In the data rows, 50 means zero.
Some points, one per row:
tensor([86, 66, 25, 3, 42, 92, 22, 44, 29, 57, 27, 35, 56, 60, 46, 47])
tensor([2, 49, 70, 81, 57, 0, 54, 52, 74, 33, 52, 62, 61, 51, 82, 37])
tensor([0, 57, 28, 78, 74, 23, 41, 40, 24, 8, 30, 28, 67, 46, 90, 34])
tensor([32, 29, 21, 99, 54, 74, 80, 61, 34, 71, 61, 83, 22, 46, 45, 44])
tensor([3, 52, 68, 83, 55, 0, 55, 50, 73, 32, 47, 63, 62, 52, 83, 38])
tensor([75, 62, 94, 1, 45, 24, 43, 39, 72, 42, 71, 21, 64, 44, 37, 72])
tensor([3, 48, 71, 76, 54, 0, 59, 51, 78, 31, 56, 61, 64, 51, 76, 41])
tensor([0, 57, 33, 92, 75, 20, 46, 43, 40, 16, 36, 44, 62, 51, 95, 30])
tensor([37, 31, 23, 99, 59, 75, 79, 63, 37, 69, 53, 85, 23, 51, 46, 39])
tensor([63, 58, 95, 14, 43, 10, 47, 44, 77, 40, 65, 32, 67, 43, 37, 66])
tensor([72, 40, 14, 42, 51, 90, 38, 67, 33, 67, 24, 67, 40, 48, 47, 46])
tensor([42, 32, 22, 99, 55, 76, 76, 68, 39, 68, 48, 84, 25, 48, 48, 38])
tensor([49, 54, 95, 27, 42, 0, 47, 50, 85, 37, 66, 40, 68, 45, 52, 62])
tensor([83, 73, 33, 0, 38, 88, 15, 28, 32, 53, 38, 20, 60, 65, 53, 56])
tensor([0, 55, 41, 94, 66, 12, 50, 45, 51, 22, 38, 53, 62, 53, 97, 30])
tensor([81, 65, 92, 3, 41, 29, 43, 37, 70, 43, 74, 17, 61, 47, 28, 75])
tensor([93, 70, 85, 0, 45, 57, 40, 31, 58, 46, 78, 4, 55, 50, 29, 79])
tensor([40, 49, 89, 39, 47, 0, 50, 49, 84, 36, 58, 53, 68, 44, 50, 55])
tensor([0, 52, 54, 92, 61, 3, 56, 47, 67, 36, 44, 62, 61, 53, 93, 33])
tensor([77, 64, 93, 0, 43, 29, 45, 37, 70, 43, 71, 18, 64, 45, 31, 72])
tensor([90, 69, 86, 0, 43, 54, 41, 31, 61, 45, 75, 7, 59, 51, 29, 78])
tensor([79, 46, 18, 26, 44, 89, 31, 60, 33, 64, 25, 57, 47, 52, 41, 41])
Here are 16 more points, each followed by its number:
tensor([51, 30, 20, 92, 54, 84, 67, 69, 36, 68, 39, 84, 27, 51, 44, 38]) 0
tensor([32, 27, 19, 99, 50, 74, 78, 62, 31, 71, 60, 84, 23, 44, 43, 47]) 1
tensor([89, 68, 90, 0, 43, 41, 43, 32, 65, 45, 74, 14, 60, 48, 30, 75]) 2
tensor([74, 60, 93, 3, 41, 24, 44, 38, 74, 42, 70, 25, 65, 47, 30, 70]) 3
tensor([84, 73, 32, 0, 39, 91, 15, 31, 30, 52, 39, 19, 57, 65, 51, 56]) 4
tensor([48, 31, 20, 93, 54, 79, 66, 70, 37, 69, 40, 83, 27, 48, 42, 35]) 5
tensor([65, 56, 95, 22, 41, 6, 46, 45, 79, 41, 64, 31, 70, 46, 36, 65]) 6
tensor([41, 32, 23, 99, 55, 77, 74, 66, 36, 68, 47, 87, 25, 46, 45, 38]) 7
tensor([63, 36, 16, 67, 49, 88, 54, 72, 36, 66, 31, 80, 34, 51, 41, 35]) 8
tensor([0, 56, 36, 92, 71, 17, 48, 43, 44, 19, 35, 47, 61, 52, 97, 30]) 9
tensor([41, 32, 23, 99, 57, 81, 74, 66, 37, 67, 47, 86, 25, 49, 44, 39]) 10
tensor([73, 39, 22, 40, 45, 90, 38, 66, 32, 67, 24, 65, 41, 53, 40, 36]) 11
tensor([0, 58, 33, 70, 74, 24, 39, 40, 21, 5, 29, 26, 69, 44, 89, 36]) 12
tensor([91, 70, 87, 0, 45, 54, 42, 30, 59, 45, 75, 6, 55, 49, 28, 78]) 13
tensor([80, 63, 93, 0, 41, 34, 43, 37, 69, 43, 73, 21, 64, 45, 29, 73]) 14
tensor([0, 52, 65, 87, 57, 0, 55, 48, 69, 30, 45, 63, 61, 56, 87, 35]) 15
Which two of these numbered points are nearest to each point below, ignoring the 2 directions in which the first points spread most? Their numbers follow each, nearest first.
tensor([52, 33, 21, 99, 56, 78, 69, 67, 40, 67, 43, 84, 27, 50, 44, 36]) > 0 5
tensor([72, 38, 18, 46, 47, 89, 41, 69, 30, 65, 26, 67, 40, 48, 40, 37]) > 11 8
tensor([0, 60, 24, 54, 74, 32, 38, 36, 5, 3, 30, 8, 71, 43, 79, 38]) > 12 9
tensor([0, 57, 35, 88, 70, 18, 46, 45, 45, 16, 33, 43, 64, 50, 95, 30]) > 9 4
tensor([0, 56, 58, 89, 58, 0, 58, 47, 67, 29, 43, 63, 60, 52, 89, 34]) > 15 2
tensor([28, 47, 86, 47, 48, 0, 52, 54, 84, 36, 54, 52, 70, 47, 60, 49]) > 8 6
tensor([34, 31, 24, 99, 57, 73, 80, 61, 38, 68, 55, 85, 21, 48, 46, 42]) > 10 7
tensor([65, 36, 15, 67, 49, 86, 52, 71, 34, 67, 30, 76, 35, 49, 39, 34]) > 8 6
tensor([84, 73, 33, 0, 38, 88, 14, 27, 29, 54, 40, 19, 59, 65, 51, 57]) > 4 9
tensor([55, 33, 16, 81, 53, 83, 62, 70, 34, 69, 33, 82, 31, 46, 42, 36]) > 5 6
tensor([84, 75, 36, 0, 39, 89, 15, 21, 31, 51, 40, 14, 60, 66, 55, 62]) > 4 9
tensor([63, 35, 16, 62, 50, 88, 49, 68, 32, 79, 28, 73, 43, 51, 40, 36]) > 6 8
tensor([47, 33, 19, 97, 54, 80, 69, 68, 37, 68, 43, 85, 27, 47, 42, 37]) > 5 0
tensor([31, 25, 21, 99, 47, 74, 77, 63, 28, 72, 63, 80, 23, 41, 40, 49]) > 1 7
tensor([20, 49, 80, 61, 56, 0, 55, 48, 85, 35, 52, 69, 65, 47, 69, 45]) > 8 3
tensor([37, 32, 24, 99, 56, 75, 81, 62, 36, 67, 52, 85, 23, 48, 46, 42]) > 10 7
tensor([44, 49, 92, 35, 46, 0, 51, 52, 85, 38, 62, 46, 68, 48, 49, 55]) > 8 6
tensor([75, 60, 93, 4, 41, 23, 44, 39, 73, 43, 70, 20, 65, 47, 31, 70]) > 3 14
tensor([77, 44, 16, 27, 44, 91, 31, 61, 33, 64, 23, 57, 48, 52, 47, 48]) > 11 15
tensor([31, 29, 23, 99, 51, 73, 80, 60, 33, 70, 60, 86, 23, 44, 44, 46]) > 1 7
